In the data rows, 500 means zero.
Every row has a hidden score. In each pair, how much higher is the second row's than the first's? 15 means about the same, 30 much higher and 0 much lower. The score is a weighted sum of the row's numbers plus the product of two more (or one squared), each taken from its middle value.
tensor([620, 529, 423, 575, 662, 496, 446, 577, 538, 411, 434, 462, 371])
tensor([609, 513, 428, 549, 561, 462, 440, 553, 518, 447, 496, 500, 433]) >> 14
tensor([613, 453, 555, 639, 356, 330, 474, 335, 374, 473, 509, 699, 667])
tensor([534, 521, 453, 454, 482, 472, 431, 502, 542, 519, 546, 561, 472]) >> 15
tensor([463, 505, 480, 432, 406, 492, 518, 480, 586, 574, 541, 565, 509])
tensor([319, 445, 531, 377, 387, 657, 573, 471, 647, 576, 438, 482, 415]) >> 15
tensor([604, 460, 447, 567, 367, 348, 470, 423, 429, 537, 577, 653, 726])
tensor([588, 435, 496, 545, 475, 412, 412, 498, 574, 583, 545, 550, 512]) >> 23
tensor([613, 495, 479, 667, 513, 339, 526, 413, 291, 436, 452, 565, 737])
tensor([411, 472, 496, 435, 466, 410, 446, 514, 438, 516, 596, 563, 695]) >> 13
tensor([651, 428, 552, 660, 494, 354, 471, 571, 431, 375, 492, 478, 445])
tensor([503, 536, 479, 396, 406, 587, 591, 497, 582, 723, 616, 489, 472]) >> 11
tensor([590, 554, 476, 532, 596, 511, 450, 498, 582, 481, 496, 508, 451])
tensor([549, 480, 434, 507, 503, 328, 488, 511, 383, 508, 559, 548, 676]) >> 12
tensor([723, 534, 395, 570, 919, 676, 455, 623, 645, 395, 294, 325, 256])
tensor([621, 440, 540, 600, 607, 425, 432, 539, 543, 476, 418, 454, 423]) >> 18
tensor([598, 467, 494, 610, 380, 332, 486, 376, 361, 504, 536, 687, 685])
tensor([313, 492, 551, 360, 358, 705, 715, 532, 628, 751, 518, 384, 394]) >> 15
tensor([589, 403, 620, 733, 498, 363, 521, 548, 383, 393, 530, 432, 395])
tensor([573, 549, 429, 513, 623, 534, 454, 536, 569, 470, 429, 477, 387]) >> 14
tensor([510, 553, 513, 386, 317, 567, 751, 627, 557, 708, 804, 678, 460])
tensor([405, 567, 476, 442, 619, 565, 443, 573, 514, 379, 468, 434, 432]) >> 1
tensor([441, 489, 547, 367, 515, 608, 490, 517, 583, 495, 482, 479, 442])
tensor([403, 489, 476, 409, 510, 556, 463, 522, 505, 456, 523, 499, 525]) >> 12
tensor([576, 543, 410, 444, 525, 530, 459, 499, 614, 597, 541, 499, 498])
tensor([466, 541, 474, 424, 488, 534, 465, 503, 583, 531, 512, 531, 452]) >> 15
tensor([626, 452, 528, 645, 423, 332, 515, 404, 339, 476, 491, 559, 701])
tensor([583, 499, 438, 436, 475, 439, 438, 496, 558, 615, 575, 546, 525]) >> 22
tensor([585, 642, 452, 395, 610, 904, 818, 543, 612, 841, 649, 318, 251])
tensor([490, 512, 490, 406, 391, 502, 498, 473, 569, 668, 569, 539, 522]) >> 17
tensor([762, 365, 789, 999, 616, 363, 659, 316, 52, 230, 174, 293, 780])
tensor([468, 575, 444, 480, 560, 455, 414, 543, 436, 409, 553, 491, 566]) >> 9
tensor([421, 493, 505, 397, 420, 510, 462, 495, 566, 531, 540, 554, 481])
tensor([378, 524, 493, 396, 514, 572, 441, 484, 587, 530, 465, 488, 411]) >> 15
tensor([461, 506, 472, 429, 474, 518, 447, 547, 557, 495, 548, 550, 448])
tensor([413, 526, 525, 412, 479, 556, 455, 519, 566, 486, 499, 533, 453]) >> 16
tensor([770, 425, 541, 905, 744, 387, 610, 543, 185, 193, 319, 232, 516])
tensor([647, 404, 654, 757, 438, 359, 544, 363, 261, 405, 413, 488, 722]) >> 8
tensor([592, 485, 444, 510, 474, 403, 433, 507, 546, 524, 568, 577, 494])
tensor([496, 559, 460, 424, 436, 457, 476, 487, 495, 530, 619, 480, 510]) >> 13
tensor([414, 534, 457, 475, 543, 420, 447, 520, 376, 444, 518, 520, 680])
tensor([586, 507, 434, 464, 531, 516, 465, 509, 598, 577, 501, 508, 476]) >> 20
tensor([549, 552, 436, 499, 616, 528, 451, 560, 552, 435, 450, 472, 389])
tensor([546, 524, 448, 475, 499, 454, 436, 531, 533, 485, 528, 537, 462]) >> 15
tensor([306, 361, 572, 421, 259, 543, 713, 517, 561, 737, 595, 457, 466])
tensor([489, 547, 453, 480, 569, 468, 446, 549, 466, 421, 532, 477, 506]) >> 17
tensor([523, 603, 397, 677, 825, 434, 551, 544, 216, 289, 346, 367, 725])
tensor([407, 528, 474, 411, 468, 535, 444, 473, 614, 515, 463, 478, 392]) >> 13
tensor([501, 580, 478, 401, 506, 657, 596, 482, 624, 714, 536, 426, 435])
tensor([703, 525, 403, 643, 868, 714, 496, 545, 674, 510, 304, 278, 283]) >> 17
tensor([626, 498, 497, 670, 529, 376, 497, 468, 333, 388, 450, 491, 696])
tensor([467, 496, 466, 468, 435, 349, 438, 479, 406, 518, 572, 615, 704]) >> 12
tensor([710, 443, 524, 774, 501, 354, 538, 311, 237, 378, 386, 628, 785])
tensor([593, 462, 492, 586, 360, 332, 474, 379, 386, 527, 567, 688, 687]) >> 12
tensor([409, 530, 477, 419, 512, 513, 462, 533, 527, 427, 528, 509, 470])
tensor([576, 424, 660, 640, 361, 354, 503, 402, 322, 476, 506, 517, 659]) >> 16
tensor([550, 523, 450, 545, 464, 365, 468, 508, 384, 463, 539, 528, 655])
tensor([517, 564, 446, 582, 628, 514, 437, 583, 458, 372, 503, 394, 470]) >> 16
tensor([509, 541, 492, 480, 493, 542, 408, 542, 586, 469, 438, 506, 429])
tensor([598, 457, 468, 526, 461, 398, 429, 515, 542, 554, 547, 568, 506]) >> 16
tensor([291, 468, 561, 390, 419, 690, 605, 531, 635, 593, 393, 453, 380])
tensor([553, 556, 424, 542, 630, 445, 497, 550, 381, 371, 474, 407, 562]) >> 15
tensor([580, 451, 511, 608, 443, 337, 456, 527, 427, 433, 549, 563, 499])
tensor([521, 539, 505, 389, 354, 564, 647, 526, 551, 730, 734, 548, 448]) >> 15
tensor([677, 443, 586, 824, 459, 370, 548, 220, 216, 332, 379, 758, 707])
tensor([659, 532, 422, 566, 700, 584, 475, 581, 608, 440, 378, 429, 352]) >> 11
tensor([444, 573, 471, 422, 628, 698, 516, 547, 634, 504, 360, 424, 330])
tensor([404, 457, 541, 404, 374, 510, 471, 500, 555, 517, 562, 567, 485]) >> 14
tensor([525, 533, 460, 436, 506, 517, 450, 505, 577, 549, 513, 516, 465])
tensor([747, 438, 596, 964, 650, 378, 628, 353, 96, 243, 203, 395, 823]) >> 20
tensor([578, 532, 439, 471, 550, 545, 471, 511, 610, 571, 482, 496, 458])
tensor([471, 504, 469, 448, 447, 397, 435, 509, 456, 503, 583, 544, 631]) >> 11
tensor([581, 489, 451, 454, 458, 471, 452, 488, 577, 623, 565, 551, 523])
tensor([466, 529, 438, 443, 521, 642, 497, 508, 619, 596, 405, 507, 422]) >> 10
tensor([351, 466, 547, 387, 396, 608, 565, 480, 614, 602, 482, 498, 436])
tensor([496, 577, 479, 409, 507, 598, 521, 484, 598, 620, 469, 472, 445]) >> 21
tensor([559, 544, 855, 542, 294, 427, 230, 200, 294, 397, 759, 744, 642])
tensor([345, 427, 550, 392, 347, 572, 556, 491, 604, 592, 504, 529, 454]) >> 4
tensor([136, 379, 640, 374, 504, 924, 719, 536, 685, 505, 250, 295, 254])
tensor([504, 588, 438, 488, 705, 600, 458, 576, 556, 369, 401, 426, 336]) >> 5
tensor([372, 537, 532, 382, 457, 558, 482, 494, 586, 523, 543, 540, 498])
tensor([532, 593, 457, 464, 633, 616, 480, 546, 618, 484, 409, 456, 370]) >> 18
tensor([506, 540, 470, 427, 477, 515, 466, 501, 583, 549, 511, 535, 469])
tensor([330, 406, 570, 398, 335, 611, 596, 484, 604, 613, 482, 505, 433]) >> 13
tensor([624, 484, 448, 591, 569, 403, 453, 551, 460, 404, 502, 472, 452])
tensor([565, 501, 447, 443, 458, 489, 450, 485, 591, 600, 538, 545, 521]) >> 17
tensor([471, 532, 434, 515, 499, 361, 469, 464, 368, 490, 519, 595, 704])
tensor([455, 542, 504, 382, 386, 605, 654, 507, 608, 740, 611, 470, 455]) >> 17
tensor([402, 528, 516, 390, 470, 608, 520, 499, 608, 565, 471, 492, 429])
tensor([347, 421, 566, 399, 281, 546, 680, 527, 561, 732, 639, 489, 468]) >> 13
tensor([405, 527, 529, 432, 402, 632, 637, 464, 565, 627, 533, 471, 467])
tensor([504, 575, 435, 536, 652, 468, 453, 579, 420, 365, 469, 397, 522]) >> 15
tensor([609, 514, 434, 448, 593, 655, 515, 526, 646, 550, 467, 498, 406])
tensor([284, 425, 555, 378, 392, 683, 622, 501, 630, 575, 432, 463, 388]) >> 16
tensor([469, 544, 471, 455, 544, 544, 456, 525, 580, 492, 463, 537, 409])
tensor([594, 506, 446, 459, 487, 510, 481, 494, 600, 628, 545, 516, 503]) >> 17
tensor([428, 501, 485, 425, 448, 415, 428, 518, 458, 496, 580, 548, 638])
tensor([449, 658, 411, 546, 841, 626, 471, 680, 412, 214, 383, 284, 403]) >> 28
tensor([541, 561, 427, 610, 630, 394, 500, 519, 299, 389, 451, 433, 672])
tensor([547, 471, 467, 522, 447, 316, 458, 433, 377, 523, 565, 576, 706]) >> 15
tensor([637, 442, 570, 680, 388, 357, 480, 264, 331, 419, 501, 760, 651])
tensor([361, 476, 536, 385, 431, 572, 494, 502, 584, 512, 502, 512, 437]) >> 14
tensor([614, 515, 429, 576, 634, 470, 458, 567, 535, 418, 461, 475, 387])
tensor([547, 555, 433, 511, 642, 539, 450, 575, 542, 399, 439, 455, 381]) >> 16
tensor([646, 638, 394, 583, 983, 860, 551, 615, 720, 439, 169, 233, 195])
tensor([288, 437, 578, 389, 399, 682, 599, 505, 637, 552, 405, 463, 387]) >> 12
tensor([415, 491, 442, 467, 615, 461, 422, 566, 416, 400, 488, 436, 569])
tensor([179, 460, 653, 386, 329, 787, 954, 597, 619, 846, 629, 276, 283]) >> 23
tensor([539, 547, 450, 490, 555, 426, 464, 527, 481, 450, 522, 492, 516])
tensor([505, 527, 442, 499, 491, 374, 453, 501, 398, 480, 550, 544, 666]) >> 13
tensor([494, 542, 468, 442, 495, 481, 462, 532, 521, 485, 538, 547, 451])
tensor([181, 522, 601, 420, 605, 746, 541, 550, 608, 356, 369, 366, 293]) >> 23
tensor([500, 557, 483, 423, 586, 688, 541, 473, 629, 606, 456, 447, 458])
tensor([387, 504, 521, 390, 439, 572, 499, 506, 589, 525, 495, 515, 440]) >> 14
tensor([476, 511, 500, 392, 360, 508, 515, 476, 571, 658, 597, 547, 521])
tensor([412, 588, 463, 385, 576, 660, 590, 470, 588, 530, 405, 403, 393]) >> 14
tensor([316, 353, 592, 411, 291, 614, 641, 500, 632, 652, 454, 485, 404])
tensor([586, 495, 476, 642, 504, 365, 539, 458, 307, 484, 465, 533, 716]) >> 14
tensor([556, 541, 422, 516, 589, 476, 444, 551, 516, 443, 490, 485, 426])
tensor([512, 576, 446, 457, 598, 559, 464, 542, 586, 468, 454, 483, 400]) >> 17
tensor([374, 626, 499, 410, 719, 782, 527, 563, 650, 427, 303, 377, 265])
tensor([537, 552, 433, 500, 559, 463, 455, 576, 513, 463, 553, 537, 430]) >> 13
tensor([422, 516, 495, 409, 481, 529, 446, 524, 550, 466, 513, 516, 464])
tensor([284, 379, 619, 386, 339, 688, 732, 482, 639, 641, 454, 391, 386]) >> 16
tensor([500, 579, 497, 397, 421, 541, 522, 513, 532, 668, 548, 561, 520])
tensor([609, 424, 600, 658, 374, 339, 505, 390, 332, 467, 496, 546, 693]) >> 9
tensor([601, 531, 439, 651, 650, 389, 508, 540, 316, 349, 448, 395, 616])
tensor([595, 462, 444, 466, 451, 466, 497, 469, 560, 675, 669, 557, 503]) >> 16
tensor([409, 500, 527, 400, 419, 562, 523, 529, 609, 568, 520, 521, 446])
tensor([408, 506, 525, 390, 440, 561, 491, 495, 588, 564, 500, 536, 448]) >> 15
tensor([526, 509, 439, 508, 498, 375, 449, 508, 415, 455, 578, 513, 640])
tensor([605, 554, 417, 544, 699, 577, 460, 561, 582, 414, 393, 424, 343]) >> 18
tensor([582, 529, 437, 601, 617, 442, 487, 540, 353, 397, 496, 433, 522])
tensor([376, 408, 549, 412, 289, 521, 619, 495, 561, 705, 597, 521, 506]) >> 13
tensor([567, 405, 505, 553, 416, 362, 425, 511, 534, 552, 561, 584, 513])
tensor([624, 517, 430, 667, 663, 406, 488, 554, 355, 349, 458, 375, 543]) >> 13
tensor([622, 452, 488, 633, 481, 346, 486, 481, 359, 454, 528, 476, 609])
tensor([210, 406, 625, 388, 354, 748, 772, 509, 644, 705, 426, 344, 360]) >> 17
tensor([316, 456, 538, 413, 541, 525, 413, 539, 487, 402, 518, 426, 587])
tensor([529, 558, 439, 489, 614, 524, 453, 558, 544, 431, 459, 473, 402]) >> 18
tensor([401, 514, 448, 532, 565, 377, 483, 515, 319, 419, 483, 566, 746])
tensor([570, 549, 439, 469, 586, 601, 496, 520, 613, 567, 450, 460, 422]) >> 19
tensor([525, 526, 455, 440, 473, 483, 446, 504, 571, 534, 532, 553, 480])
tensor([690, 370, 949, 966, 413, 448, 559, 68, 92, 188, 207, 719, 790]) >> 28
tensor([501, 543, 456, 438, 497, 508, 453, 516, 578, 530, 503, 520, 457])
tensor([535, 563, 468, 442, 434, 461, 432, 466, 594, 624, 559, 523, 474]) >> 20
tensor([628, 517, 431, 508, 618, 578, 485, 527, 615, 604, 462, 441, 430])
tensor([632, 419, 510, 643, 495, 352, 461, 555, 424, 421, 512, 474, 470]) >> 9
tensor([480, 540, 461, 389, 490, 551, 509, 520, 600, 531, 515, 433, 459])
tensor([471, 518, 484, 471, 537, 334, 446, 486, 413, 471, 581, 528, 648]) >> 16
tensor([423, 506, 526, 406, 381, 539, 488, 490, 586, 604, 511, 531, 484])
tensor([694, 382, 759, 880, 405, 400, 482, 65, 186, 248, 405, 859, 668]) >> 22
tensor([317, 384, 581, 431, 260, 543, 703, 522, 570, 741, 589, 425, 461])
tensor([431, 551, 468, 517, 535, 359, 497, 422, 335, 492, 498, 687, 678]) >> 18
tensor([622, 644, 418, 575, 929, 758, 516, 636, 676, 397, 247, 295, 196])
tensor([632, 431, 543, 667, 417, 332, 513, 386, 321, 464, 486, 574, 713]) >> 9
tensor([506, 581, 444, 461, 611, 651, 497, 536, 626, 524, 403, 444, 380])
tensor([610, 428, 516, 596, 492, 391, 440, 538, 520, 498, 522, 534, 473]) >> 16
tensor([484, 526, 440, 495, 554, 434, 462, 565, 467, 448, 497, 483, 520])
tensor([592, 444, 436, 463, 434, 512, 541, 495, 544, 692, 780, 678, 537]) >> 12
